0: [174 255 119 229  72 109 147  80  75 105 158 103 132 144 150 160 119 161 114 102 170 107 111 109 155 156  82 144 199  73  53  74]
1: [120 174 131   0  95  84 101 181  96 140 127 138 154 146 148 128 114 136 117 175 113 161 114 171 115 177 102  33 139 131 146 183]
2: [153  61 130 137  92 134 103 126  78 114 164 137 157 161 159 174  35 130 137 150  99 137 123  55 161 199  85 152 177 120  70 160]
3: [104 162 130 193 126 106 186  83 245 165  50 103  96  81  70 108 253 185 131  72 150 114 136 233 103  23 131 139  42 113 161 133]
4: [118   4 123 226 176 100 208  65 108 114  32  79 114 107 110 110 188 160 125 102  92 146 127  89 244 153  83 208 102 116 106 222]
5: [123 200 158 219  38 125  90 105 169 116 108 136 123 121 103 173 106 118 123 150 118 115 122 185  85 193 117 181 130 122  96 108]
6: [123 213 130 225 108 105 143  65 235  96  93  73 116 109 112 121 154  61 120  42  86 102 126 123 138 161 221 255 141 149 109  29]
7: [ 95 165 138 221  94  96 147  91 255 144  44  98  98  86  70 129 209 150 119  68  90 101 134 213  87 116 169 213  75 143 160 118]
8: [127   0 118 130 169 134 157 102 119 117 105 117 157 138 131 125  93 153 156 112  63 145 127  11 229 164  98 203 127 144  70 209]
9: [150 196 129 142 220 155 156 126 171 126 129 159  88 139 157  61 150 131 150  98 255 148 131   2  88   0 179  59  91 168  94  42]
10: [107 193 140 165  73 119 107 153 115 149 124 142 109 135 113 163 165 186  95 157 125 114 123 231  71 121  93  74 141  94 159 162]
11: [ 87 175 127  13 212 168  65 189 171 152 100 159 105 147 150  70 151 190 141 104 174 169 139   0  73  26 178  82 104 208 118 135]
12: [114 165 133 107  37 145  88 166 106 117 132 152 151 142 126 184  98 166 130 145  80 102 120 152  87 193 115 143 182 120 129 125]
13: [142 183 129 164 186 114 218  43 141  94 185  78 120 100 136  68 159   0  92  46 177 124 147 154 198  96 214 160 117 136 159   0]
14: [143 230 123 180 124 130 196 110 133 158 168 125  92 103 129  92 213 160 126 123 202 127 133 248  87   0  97  66  98  86 141  68]
15: [103   0 113  81 201 132 152 112 158 114 103 116 151 131 125 100 102  98 162 106  43 137 134  13 232 156 152 235 112 168 106 194]
16: [113   0 121 123 203 118 175 107  95  98  98  89 139 112 122 102 128   7 122 121  70 135 138 116 235 207 157 206 115 145 148 182]
17: [101 114 126  75  78 121 101 187 125 159 137 128 151 130 101 143 146 190 119 182 102 188 126 240  57 133  98 102  88 117 189 135]
18: [151 255 112 130 126 126 198 108 130 136 176 124 106 115 128 106 204 182 110  96 211 136 137 238 133   0  96  52 130  55 138  37]
19: [169 222 124 184 196 146 195  98 168 128 160 134  96 124 155  60 163 118 141  80 255 122 119  57 113   0 164  98  87 137  97   3]
20: [123  16 121 135 103 133 120 146  59 139 167 149 138 145 163 121  79  76 109 173 101 165 130 191 164 193  95  87  96 135 148 177]
21: [ 73   0 107   0 184 121 101 149 147 115 141 117 164 149 148 100 100  69 139 108   0 130 127  46 215 189 192 203 155 185 174 143]
22: [151 105 128 138 178 118 172 147  80 134 186 111 121 103 130 115 119  15  74 141  80  92 159 255 142 179 117  63 174 122 195  68]
23: [116 149 136 122  80 121 106 168  92 171 188 138 139 127 112 168 123 174 112 151 100 116 118 243  93 127  80  59 121  94 179 155]
24: [146 222 126 168 142 147 180 114 158 167 165 136  89 119 112  92 206 190 133 111 217  99 135 205  85   0 113  68  66 104 133  51]
25: [174 111 145 149 252 119 178 106  26 120  80 119 113 104 134  92 166   0 100 116 255 161 149  68 166 114 133  43  81 102 141 175]
26: [167 214 137  45 204 103 132 116  68 121  46 134 105 134 161  92 202  79 110 136 255 170 130  16 160  61 108  11 134  94 131 196]
27: [115  52 120   8 116 138  88 167  93 114 177 124 155 157 121 134 116 113  97 137  42 116 135 192 142 207 137  95 153 137 224 155]
28: [108 159 133 214 129  91 173  58 255 124  21  78 101  78  68 103 233  97 127  43 138 109 133 164 129  98 195 232  55 142 143 111]
29: [ 95   0 114  85 204 121 157 109 149 102 102 101 143 122 120  93 114  45 144 109  26 131 137  62 238 185 178 252 117 170 140 172]

[146 139 137 140  84 142  68 143  88 134 134 157 131 166 125 176  66 135 122 138 142 124 110 147  96 187 114  68 182 122 107 156] >> 12 2 23
[ 60 100 118  87 126 130 101 139 244 150  93 121 129 111  97 115 151 181 137 111   0 102 127 144 104 131 200 198 118 191 194 114] >> 7 21 12
[157 255 124 255 126 104 171  61 175  86 128  75 103 127 141 111 145  41 120  52 169 113 123  79 159 116 195 236 165 119  69   0] >> 6 13 0
[101  13 121   0 164 140  80 155 126 124 134 168 151 173 160 119  59 110 146 120  51 141 120  19 160 191 148 147 150 160 161 188] >> 21 15 8
[138 252 135 225  60  95 103 106 155 129  95 148  98 131  99 163 138 125 108 116 152 130 121 145  48 175 138 185 112 130 130 115] >> 5 10 12
[114 215 129 103  52 107  67 144 125 124 117 128 138 172 120 164 117 171 118 138  89  90 127 178 109 192 132 107 167 146 100 129] >> 12 10 5
[144 186 130  36 146 114 120 145  36 133  73 136 129 132 154 132 197 125 112 154 232 148 120  96 165 119  71  16 145  73 131 215] >> 26 1 25
[133 185 124  18 133  90 100 129  66 134 128 151 135 125 156 172 139 179  99 164 207 151 122 125 127 141  82   2 140  98 149 201] >> 1 23 26
[162  98 134  75 157 147  70 133 135 107 119 162 142 168 177 132  33  85 168 120 216 162 118   0 129 142 158 145 164 152  23 144] >> 2 8 11
[117 192 109 109  71 152  91 130 115 131 132 134 136 132 127 197 121 193 114 115  59 129 100 171  87 199 107 117 174 130 162 127] >> 12 10 23
[182  56 162 114 237 122 180 101  36 103  83 124 102 135 155  80 134   2 109 151 255 168 141 115 160 114 128   0 111 106 122 164] >> 25 26 20
[123 209 140 226  56 118 105 133 166 115 117 133 127 123 131 144 111 140 118 133  42  82 131 160  70 199 146 190 154 121 101  86] >> 5 12 6
[148  49 126  98 107 138  90 156  82 115 156 133 165 161 150 165  33 125 149 146 102 131 119  47 161 203  94 168 160 127  77 169] >> 2 8 12
[122   0 118 102 173 118 154 119  78 110 106 110 141 122 119 130 118  67 126 144  82 139 130 123 221 210 108 182 121 121 138 217] >> 16 29 8
[117 207 129 231  91 106 140  78 240  96  84  76 114 110  98 123 158  68 116  54  84 100 127 131 125 174 211 255 132 152 120  51] >> 6 28 7
[165 255 124 228  61 116 148  99  96 102 162  97 129 137 157 147 124 148 112  96 168 126 113  96 150 153  91 155 195  76  59  55] >> 0 5 12
[159 235 127 188 184 144 193 106 142 130 166 138  95 126 147  58 171 142 130  93 255 121 129 130 101   0 148  78  99 124 106   3] >> 19 24 9
[172 126 136 137 106 136  73 132 102 105 152 154 148 164 163 161  30  93 138 135 159 130 125  29 117 201 125 151 163 126  12 135] >> 2 12 0
[114  22 125   0 168 118  44 159 116 127 130 141 149 165 148 137  77 136 143 145  92 142 133  13 169 176 152 123 153 180 158 182] >> 21 15 2
[106 150 134 115  48 144  84 150 140 146 136 146 134 117 103 165  97 186 134 128  11  99 127 206  99 183 138 134 121 148 162 131] >> 12 23 17
[124  73 123 106 102 114  79 144  94 122 170 141 145 135 149 174  51 132 140 178  87 141 121 127 132 206  82 149 180 132 121 166] >> 2 12 20
[161  15 125 109 140 147  94 131 100 108 163 147 166 166 160 150  24 118 162 132 127 150 121   0 165 172 116 171 171 141  29 155] >> 2 8 15
[131   0 124 139 207 112 186 102  72  96 109 102 139 118 125 110 123   0 105 137  94 143 138 131 214 212 151 184 102 127 153 169] >> 16 29 15
[ 94   0 114   0 166 140  98 172 124 118 141 129 169 148 141 116  77  89 146 150  21 143 132  24 197 182 157 167 163 179 126 179] >> 21 15 29
[195 231 132 255  99 139 128  91 119  87 153 109 131 152 161 154  56  72 136  95 212 125 121   0 129 142 143 190 190 110   3  43] >> 0 5 2
[192 255 131 255 107 128 166  72 104  90 161 101 116 150 164 139 102 113 131  74 213 128 113  32 148 105 123 169 189  97  12  18] >> 0 19 6
[126 204 129 238 128  99 161  60 247  90  78  70 108 103 105 105 167  38 122  40 124 105 127 103 149 142 227 255 120 153 103  35] >> 6 28 7
[ 57  67 122  98 134 123 119 128 255 145  82 114 126 104  87 103 164 176 146  86   0 107 136 138 110 113 203 218  88 196 178 122] >> 7 28 29
[123  19 127  43 111 149  89 154  91 121 156 146 147 153 158 146  45 112 138 152  66 153 135  64 161 200 114 156 150 145 113 194] >> 2 20 8
[141 255 146 255  74 115 111 105 173 108  83 108 107 116  98 170 119 103 123 118 164 108 110 113  64 174 171 208 134 131  74  82] >> 5 6 0
[177 107 132 187  87 138 121 109  65 102 174 127 155 166 155 169  43 157 140 137 140 145 118  24 169 177  73 154 182  98  22 132] >> 2 0 8
[ 62 119 127 126  81 126  98 147 226 155  94 108 124 107 101 139 154 182 125  84  27 125 133 214  81 139 182 182 110 168 191 114] >> 7 17 12
[130 175 125 180 173 150 188 120 193 167 142 142  84 122 127  74 187 214 150  90 194 110 132 145  67   0 146  80  67 138 124  50] >> 24 14 19
[132   0 125 183 225 117 207  86 105  85 117  78 130  97 122  80 126   0 107  94 116 123 142 119 228 195 192 206 113 146 147 113] >> 16 29 15
[171 110 127 200  89 133 132 106  59 103 155 126 154 160 151 171  56 165 135 137 126 141 114  42 174 178  58 153 181 101  43 150] >> 2 0 8
[136   0 130 140 180 114 167 106  51 101  86 104 135 123 123 130 141  42 114 157 154 140 132 114 213 197  90 129 126  99 142 222] >> 16 20 4
[ 56  53 117 103 139 126 129 125 255 146  77 113 122 104  89  94 173 168 147  81   2 107 134 133 119 107 209 216  85 199 180 123] >> 7 28 29
[137  33 125  96 112 131 118 136  67 121 152 126 155 144 139 163  65 145 132 158  76 148 123 102 186 203  71 140 155 117  97 191] >> 2 20 8
[ 71  91 125 157 120 107 144 103 255 144  62 102 115  92  69 103 194 154 136  73  35 102 140 196 108 106 195 226  69 176 171 118] >> 7 28 3
[139  50 127  40 120 157  64 161 107 124 161 151 158 155 159 155  34 122 149 159 108 134 121  25 132 188 118 141 172 142  87 168] >> 2 8 12
[150 233 147 255  84 103 107  83 154 110  96  99 118 141 135 153 102 102 114 115 120 126 132 101  88 215 146 173 156 125  74  71] >> 5 0 6
[117 152 135  62 164 189  71 181 131 162 106 194 101 160 173  95 135 194 132 123 175 101 145  77  56  44 153   0 140 153 147 132] >> 11 9 1
[135 255 117  19 116 158  92 152  91 156  97 129 118 135 125 136 166 131 106 163 150 111 144 130 123 138  82  14 164  96 176 164] >> 1 10 23
[168 245 123 191 172 131 214  77 155 126 178 116 101 122 147  79 179 122 127  59 255 111 128 122 135   0 137 105 107 105 110   0] >> 19 24 18
[ 82 212 130  70  61 101  73 131 195 125 119 104 123 116 122 169 127 184 121 104  36 115 144 147 139 184 192 183 170 116 148  85] >> 12 5 10
[119 255 130 197  80 108 122  67 199  98 114  84 120 113 121 135 142  77 112  62 101 105 131 143 135 177 202 229 172 141  97  29] >> 6 5 7
[111   0 126  97 183 132 156 128  79 104 125 104 143 114 127 116 102  33 122 150  46 136 133 133 222 211 137 181 115 151 153 186] >> 16 29 15
[106 142 123 188 152 115 205  83 238 171  75 111  98  87  81  90 255 202 143  68 161 114 137 205 116   0 123 124  43 114 147 119] >> 3 24 7
[136   0 126 110 128 144 137 126  39 115 147 121 151 129 119 122 110  78 123 195 103 121 143 160 155 200  94 142 128 119 134 198] >> 20 2 16
[147 189 130  59 138 134  55 234 120 135 139 188 119 118 125 103 126 194 125 182 141 140 149 134  66 100  98   4 115 142 142 140] >> 1 17 23
[ 78 139 131 155  73 120 120 118 238 135 101 103 125 108  90 119 146 144 121 115  39  90 127 196  68 173 184 218 112 170 166 107] >> 7 5 6
[152  66 130 115  86 152 104 134  70 112 163 139 152 141 155 157  45 142 137 168 115 142 125  99 146 202  81 152 172 121  46 159] >> 2 12 20
[ 64 143 130  14  69 135  69 156 174 167 129 128 131 164 117 161 121 195 132 148  26 113 116 122  94 150 146 161 167 166 166 148] >> 12 27 17
[161  66 137 195 217 123 182 139   9 104  99 116 129 106 139  66 159   0  95 152 255 133 143 129 178 149 133  42 111  81 161 150] >> 25 22 20
[186 226 117 182 201 131 207  90 146 109 171 108 101 112 153  78 167  47 118  71 255 114 127 116 120   5 177 108  86 124 116   0] >> 19 13 9
[121  50 118  88 107 141 122 146  56 138 145 135 150 115 131 144  86 116 126 181  92 141 132 151 152 212  80 132 127 117 139 193] >> 20 2 27
[145  26 126  76 130 158  85 162  95 117 158 148 158 164 156 152  25 113 163 145 108 137 128   0 141 184 122 158 173 148  62 161] >> 2 8 15
[143 255 142  79 141 108 107 129 142 142  45 142  92 128 153 125 190 162 123 110 252 138 112  43 105  57 106  45 136 103 113 171] >> 26 9 11
[102 178 129   0 177 138  81 190 172 131  63 136 109 179 135 101 126 189 160 107 126 125 123  17  90  61 193  58 101 182 205 176] >> 11 1 9
[135 128 120 129  72 133  82 147  79 128 147 171 140 135 112 160  92 159 135 185  76 116 130 153  96 194  91 144 156 119 113 161] >> 12 2 23
[116 217 141 201  73 100 125 118 139 147 108 127 110  84  86 156 184 214 118 140 150 131 126 253  69  98  89 109  98 100 174 136] >> 10 23 14
[138 173 127 135 164  90 213  59 227 149  41  94 109  82  85  90 255 124 139  46 247 134 137 157 173   0 113 121  41  76 129 152] >> 3 28 24
[162  99 129 128 108 149  79 147 100 110 160 161 154 161 147 166  32  91 138 149 135 126 107  16 128 208 111 160 180 114  59 147] >> 2 12 8
[ 79  88 125  59 166 155  95 196 219 162 102 178 102 142 125  73 142 210 164 122  84 111 129  30  73  35 198 100  80 224 182 107] >> 11 9 17
[148  91 120 132  91 139  97 128  81 114 160 147 160 156 134 181  51 149 137 167 105 125 116  84 136 203  84 133 171 111  69 165] >> 2 12 20
